In the rows, 128 means zero.
One turn sends every row of this set to another row. A few are shown first. Where does it send the rows asked after them?
j_314: [121 145 116 150 143 117  99 135 154 116  96  99 127 135 133 141  99 164
 121 136 125  96 147 137 143 144 148 123 149 127 130 144 119 145 147 110
 125 119 104 148 132 108 149 135 126 120 127 149 122 133 113 119 135 123
 159 131 138 150 151 170 109 111 127  98 140]
j_232: [154 110 149 124 114 109 150 112 124 125 158 161  98 113 126 153 127 127
 140 140 132 135 137 119 131 127 144 100 119 148 131 135 125 134 130 156
 127 117 118 134  92 109 116 129 125  98 138 165 148  89 123 124 131 135
 150 121 139 122 110 108 125 117 143 132  91]
j_806: [142 106 153 126  96 147 144 110 116 128 142 146 121 134 117 125 147 139
 133  94 166 145 142 126  81 129 127 145 121 124 119 110 149 149 117 106
 161 124 139 135 132 154 142 140 150 157 129 112  96 162 121 122 121 146
 110 143 146 106 151 120 133 162 130 152 103]
j_171: [130 105 166 123 141 129  78 113 129 109 131 136 114 111 138 120 111 154
 145 107 150 124 121 133 100 141 119 154 156  95 136 117 117 192 115 137
 146 130 137 143 151 121 133 138 173 134 135 118 106 148 120 103 126 154
 131 152 155 134 121 149 122 120 133 148 135]
j_193: [127  86 155 105 124 123 151 117 132 114 115 130 117 114 134 128 132 148
 124 125 155 117 131 123  87 155 128 153 137 131 124  90 144 156 113 139
 142  94 126 148 148 146 135 146 181 145 107 129 108 136 117 115 140 157
 131 121 138 117 136 105 150 137 131 158 105]
j_137: [ 87 148 119 170 114 131  72 138 120 147 128 140 118 131 116  98 135 104
 143 148 112 128 103 146 132 118 108 136 118 124 135 140 127 143 142 154
 137 149 119  90 125 123  79 121 123 162 155 138 114 148 111 135 131 131
 108 138 128 138 143 133 131 136 132 105 136]
j_124: [ 87 136 119 154 117 127  80 146 131 152 124 150 116 131 116  97 146 108
 138 150 126 122 113 136 143 112 108 147 104 126 143 151 130 141 132 152
 126 148 128  97 129 127  80 113 128 163 165 135 116 156 117 138 125 129
 110 140 134 137 143 134 130 130 122  97 144]
j_222: [106 101 162 109 119 143 132 132 130 161 137  86 147 133 131 151 128 125
 102 117 141 156 158 142 123 123 113 131 106 128 121 138 149  87  97 131
 139 120 115 135 115 142 122 123 125 124 105 149 131 152 152 162 143 127
 106 108 128 129 137 127  87 108 124 127 141]
j_906: [124 156 123 151 144 106 102 129 147 127  94 100 130 136 140 142 103 161
 107 132 113  97 140 149 141 143 148 127 151 123 126 144 129 160 146 122
 138 126 109 149 128 126 154 135 121 125 123 163 119 137 119 128 136 141
 151 132 135 156 163 170 109 121 131 102 134]
j_111: [128  98 146 128 121 117 156 112 121 120 164 159 101 118 131 156 125 124
 144 136 126 143 134 123 122 122 139 112 119 163 127 133 125 126 129 148
 131 122 108 130  95 101 117 117 126 111 136 160 144  98 109 116 133 132
 144 122 123 114 100 108 118 125 154 134  91]
j_689: [107 116 145 152 134 115 132 128 126 103 162 152  89 126 129 115 132 106
 122 111 123 136 136 118 129 106 145 132 125 147 138 128 135 161 124 144
 150 131  96 113 102 111  90 119 162 150 160 157 120 143 111 127  93 140
 121 137 119 119 174 145 104 114 142 108 115]
j_13: [123 119 146 145 128 112 132 127 132 117 162 155  86 122 127 111 140 117
 114 107 135 133 140 111 132 105 135 130 118 153 139 124 126 145 121 141
 147 127 102 124 106 118  87 111 164 153 165 161 117 136 113 125  88 128
 126 143 117 119 167 148 120 109 138  95 117]
j_509: [140 123 132 112 138 156  95 145 134 107 118 118 134 107 123 132 117 129
 134 124 123 101  83 113 116 132 138 135 121  84 113 116 144 162 109 106
 140 133 158 128 163 172 138 143 132 137 133 119 120 120 147 105 132 119
 129 139 137 126 152 116 119 154 109 136 155]
j_341: [122  89 149 101 121 120 140 119 131 112 127 132 114 111 131 130 137 155
 121 120 154 114 132 123  93 153 129 157 143 117 123  84 142 152 112 140
 139 101 122 146 155 145 137 143 175 142 105 131 115 143 124 112 152 163
 126 122 139 117 137  98 143 135 135 154  97]
j_465: [143 110 145 128 108 111 153 117 124 120 153 160 101 105 125 152 129 132
 134 140 134 143 130 121 128 125 135 106 120 161 131 140 129 119 127 157
 124 117 112 142  96 103 120 122 123 119 149 167 145  91 102 118 128 120
 138 131 130 116 107 106 130 123 148 121  91]
j_138: [118 128 121 142  78 127 116 122 139 149 149 103 149 111 125 131 129  96
 132 133  97 120 123 129 119 115 113 137 111 131 114 130 129  97 147 132
 126 124 137  97 128 157 102 149 106 127 122 149 148 135 136 151 157 121
 125 142 132 158 137 102 111 130 131 116 165]
j_83: [139 127 128 106 147 164  99 141 121 116 117 115 141 113 119 121 116 128
 133 123 119 103  84 113 121 132 140 136 121  89 111 114 147 160 112 102
 133 122 160 137 162 168 139 136 132 136 136 115 117 129 150 106 126 121
 141 134 141 122 146 123 126 150 110 131 156]
j_618: [132 130 147 102  94 154 151 121 118 114 134 146 135  97 104 140 141 143
 160 120 141 114 101 116  83 121 128 128 137  93 126 102 145 132 117 115
 112 148 133 144 105 149 130 170 127 128 134 113 120 148 130 119 133 122
 111 152 127 128 108 122 135 133 138 154 108]
j_112: [120 143 120 150 148 100 107 135 148 129  89 106 134 136 142 142  97 154
 115 141 114  90 139 141 150 138 149 130 155 120 134 143 126 151 136 120
 124 114 111 146 134 101 156 131 121 112 139 153 108 139 120 121 127 127
 149 125 133 144 151 165 117 118 129 101 139]
j_348: [142  99 143 128 110 107 161 118 127 129 148 165  95 106 123 147 129 122
 143 143 133 142 140 122 128 116 138 118 110 158 134 143 131 120 126 149
 124 113 122 126  94  96 124 115 129 103 149 160 137 103 115 122 129 135
 145 128 128 110 103 109 126 115 141 135  97]
j_380: [148 115 156 103 137 159 126 132 110 125 112 126 142 105 104 137 132 168
 137 154 128 135  91 127  79 152 135 134 135 112 125  95 149 120 105 128
 121 132 148 132 136 161 152 145 126 114 106 145 103 143 132 115 132 148
 112 119 116 113 116 117 142 133 124 143 126]
j_426: [116 110 162 117 130 144 122 139 131 159 145  80 138 130 116 140 128 120
 100 114 140 149 164 134 117 133  98 125 114 127 112 136 150  89 108 130
 146 127 109 136 112 140 123 126 122 134 106 149 144 154 152 165 140 132
  99 125 116 123 132 126  85 101 125 127 135]
j_677: [ 99 138 116 160 117 124  69 141 129 152 134 146 115 130 109  95 145 112
 138 146 125 121 116 131 136 116 105 127 113 126 138 139 120 133 133 157
 134 154 120  95 127 120  76 103 129 161 158 141 110 140 112 132 127 136
  95 134 134 142 145 128 135 132 130 105 148]
j_109: [ 91 146 114 159 122 118  82 145 130 152 134 155 113 129 112  97 145 104
 140 137 130 118 113 126 140 125 113 130 110 125 136 142 129 148 138 162
 135 152 124  97 117 133  72 123 128 164 158 146 111 149 110 137 138 143
 108 141 136 145 137 137 144 135 128 100 129]
j_943: [118  99 139 120 132 138  76 119 110 135 129 130 134 132 145 117 138 142
 151  85 137 134 114 118  90 147 129 137 119  93 126 125 137 169 103 137
 128 144 141 152 155 133 144 137 142 164 141  98  79 136  99 131 140 132
 147 139 144 126 149 120 112 144 121 129 136]
j_944: [114 107 165 120 120 148 126 130 126 146 152  75 136 139 129 139 132 115
 104 113 134 162 159 142 112 128 109 118 111 127 116 129 143  88  96 136
 154 129 114 125 112 139 120 137 122 122 109 143 143 148 147 159 146 139
 112 113 124 124 139 132  88 100 125 127 130]
j_728: [129 135 152 100  96 161 151 123 123 125 129 145 130 108  97 135 145 146
 164 127 137 115  95 115  78 113 129 138 137  99 126 106 140 128 118 112
 108 149 132 138 107 152 130 162 140 132 127 116 118 151 129 125 128 124
 117 147 123 127 105 126 132 126 136 160 119]
j_888: [146 113 161 107 137 159 113 136 113 129 122 128 133 101 111 142 132 169
 134 150 132 133  86 126  85 145 128 143 136 111 123 100 149 116 105 122
 133 134 143 131 142 171 154 149 126 121 102 148 112 146 135 117 135 149
 111 130 106 110 113 115 140 134 123 143 116]
j_933: [109 109 170 122 123 145 119 131 127 159 153  97 140 139 127 143 128 120
 104 112 135 157 159 128 125 137 123 121 101 123 117 136 151  88 105 133
 153 138 113 130 103 159 115 122 124 133  98 145 142 149 154 164 141 135
 106 119 117 136 130 126  90 110 123 135 142]
j_704: [123 122 119 139  89 125 111 131 148 155 141 105 146 106 120 139 126 105
 127 134 112 110 121 116 121 112 104 131 109 136 120 140 133  97 145 136
 118 132 125 105 128 156 104 141 119 134 125 150 141 130 135 152 148 120
 111 149 131 167 140  97 106 131 131 118 178]
j_958: [133 137 141 146 129 105 140 127 140 146  98 131 122 103 115 125  96 147
 156 162 119 123 123 144 159 136 137 121 129 121 111 155 126 119 124 110
 142  99 110 126 108 116 122 111 101 100 134 158 123 107 134 113 129 123
 134 119 129 129 101 153 151 120 104 138 106]
j_616: [ 91 115 130 125 147 124 103 137 113 147 120  92 133 174 146 159 137 140
  84 135 153 117 162 140 144 140 125 120 131 132 142 144 158 149 115 152
 132 115 113 148 132 104 151 113 133 128 122 140 119 144 132 141 142 144
 134 105 150 110 145 124 107 121 156 121 122]
j_603: [125 129 134 129 121 147  88 124 111 118 145 153 148  94 108 121 108 136
 155 135 124 103  87 102 142 131 145 138 146  88 131 128 139 152 112 114
 143 119 133 137 143 134 141 148 143 145 145 102 135 153 130 104 120 146
 124 145 145 137 114 125 158 142 117 169 138]
j_208: [133 139 145 146 129 114 123 133 137 129 109 129 132  99 103 124  98 150
 151 162 127 128 129 138 158 142 142 110 130 124 105 161 127 119 123 107
 151  98 109 131 106 122 121 110  97 115 124 162 137 101 120 112 131 119
 126 118 144 124 108 152 149 121 106 132 104]
j_60: [115  99 133 128 124 136  67 123 116 128 135 139 131 128 140 125 142 142
 151  87 141 125 121 113  90 150 132 134 115  92 127 116 133 166 102 130
 138 151 146 140 153 130 143 132 142 164 133 101  75 134 102 126 144 137
 144 136 136 119 151 118 125 145 122 128 131]
j_308: [141 146 141 144 130 111 118 123 134 152 107 130 128 103 110 124  93 148
 148 156 112 126 127 152 160 147 140 114 128 116 106 149 118 122 127 114
 154 105 109 137 111 122 120 113 104 117 116 160 136 106 131 119 142 132
 144 109 135 135 109 150 149 126 100 134  93]
j_488: [130 118 151 146 138 118 132 131 131 118 160 167  83 125 123 113 128 111
 120 113 140 137 134 111 134 109 146 121 119 155 145 129 129 148 120 152
 151 131 104 122  96 118  98 137 163 145 162 159 120 144 116 133  94 148
 124 135 121 125 167 154 113 111 130 103 106]
j_834: [115 105 147 145 125 109 136 133 134 116 153 159  87 120 127 115 144 111
 122 115 135 139 140 115 131 105 142 140 107 146 149 142 138 150 112 150
 139 129 108 115 105 109  94 120 164 146 173 152 118 148 110 135  91 137
 130 143 120 117 165 141 109 103 130 105 121]
j_407: [111 122 119 129  85 126 115 128 145 159 135 116 155 113 124 139 134 109
 132 137 109 121 126 128 125 110 112 148 106 133 124 143 134  94 140 132
 111 129 140 105 132 162 103 134 105 128 128 150 139 146 136 150 150 119
 115 139 137 161 135 108 107 131 127 106 179]
j_592: [124 135 134 123 119 145 104 124 118 118 140 153 142 101 105 123 116 130
 157 135 115 110  83 101 138 130 144 142 151  91 133 126 138 155 108 125
 136 123 135 139 151 138 140 139 148 146 158 101 138 147 130 106 114 146
 127 143 138 140 119 122 157 140 113 172 150]
j_632: [ 91 119 122 137 148 132  99 139 114 130 133  85 128 184 142 150 144 137
  84 136 151 116 155 135 141 145 122 109 129 139 138 138 153 149 114 154
 144 125 104 136 136 112 151 129 132 135 123 134 135 144 123 139 151 157
 143 108 152 115 148 127 118 123 152 116 116]
j_829: [128 106 170 118 146 123  82 116 129 113 129 141 118 111 137 115 117 139
 149 107 142 122 123 127  96 144 117 155 158 101 133 120 120 194 111 141
 146 129 150 148 149 119 134 129 168 141 142 117 105 141 112 111 119 151
 136 147 148 123 114 148 132 115 132 150 137]
j_80: [139 103 156 117  97 140 145 111 116 133 138 142 125 138 110 114 152 134
 137 101 158 140 140 124  76 126 131 150 125 121 116 119 151 149 118 111
 152 117 138 135 132 152 143 136 151 159 125 112 101 164 112 129 127 150
 106 135 158 106 152 111 124 155 131 159 109]
j_312: [130 132 145 149 135 112 142 123 142 134 118 126 136 112 114 129  94 146
 156 160 115 130 120 145 154 147 136 118 129 128 100 153 117 120 119 105
 159 107 101 121 114 127 115 112  97 109 123 162 140 108 126 108 135 125
 128 116 136 134  98 150 146 135 106 135 102]
j_450: [117 144 119 153 151 107 109 134 158 112 104  99 141 142 135 138 101 152
 120 138 111  86 130 144 138 144 144 125 152 125 124 140 115 150 135 115
 133 133 107 138 134 111 149 144 117 117 129 155 122 141 109 119 141 131
 154 128 139 150 145 172 119 121 129  88 136]
j_8: [ 96 125 116 132 142 130 101 136 116 137 126  88 124 176 132 152 145 149
  87 136 153 125 173 132 143 158 120 114 135 131 136 139 156 144 127 154
 133 118 102 147 142 106 149 115 126 137 127 135 136 143 128 140 151 150
 132 113 144 119 144 117 108 120 150 121 119]
j_444: [127 133 124 142  88 125 116 130 155 155 144 122 142 115 120 138 121  98
 129 122 105 121 129 128 122 121 119 138 108 132 120 137 126 104 149 140
 124 145 146 106 124 162  93 141 115 136 129 151 144 141 132 147 158 122
 114 148 136 174 127 107 108 141 127 109 175]
j_355: [ 87 124 126 123 144 133  97 140 117 135 123 102 123 176 141 152 142 135
  81 133 148 112 162 137 140 145 131 111 126 128 136 134 160 144 128 158
 138 134 114 152 123 120 152 118 127 141 112 135 137 139 132 147 158 153
 126 105 142 123 152 120  99 124 159 125 118]

j_348 turns into j_958
j_138 turns into j_137
j_193 turns into j_380
Where do these go?
j_465 turns into j_208
j_232 turns into j_308
j_806 turns into j_618

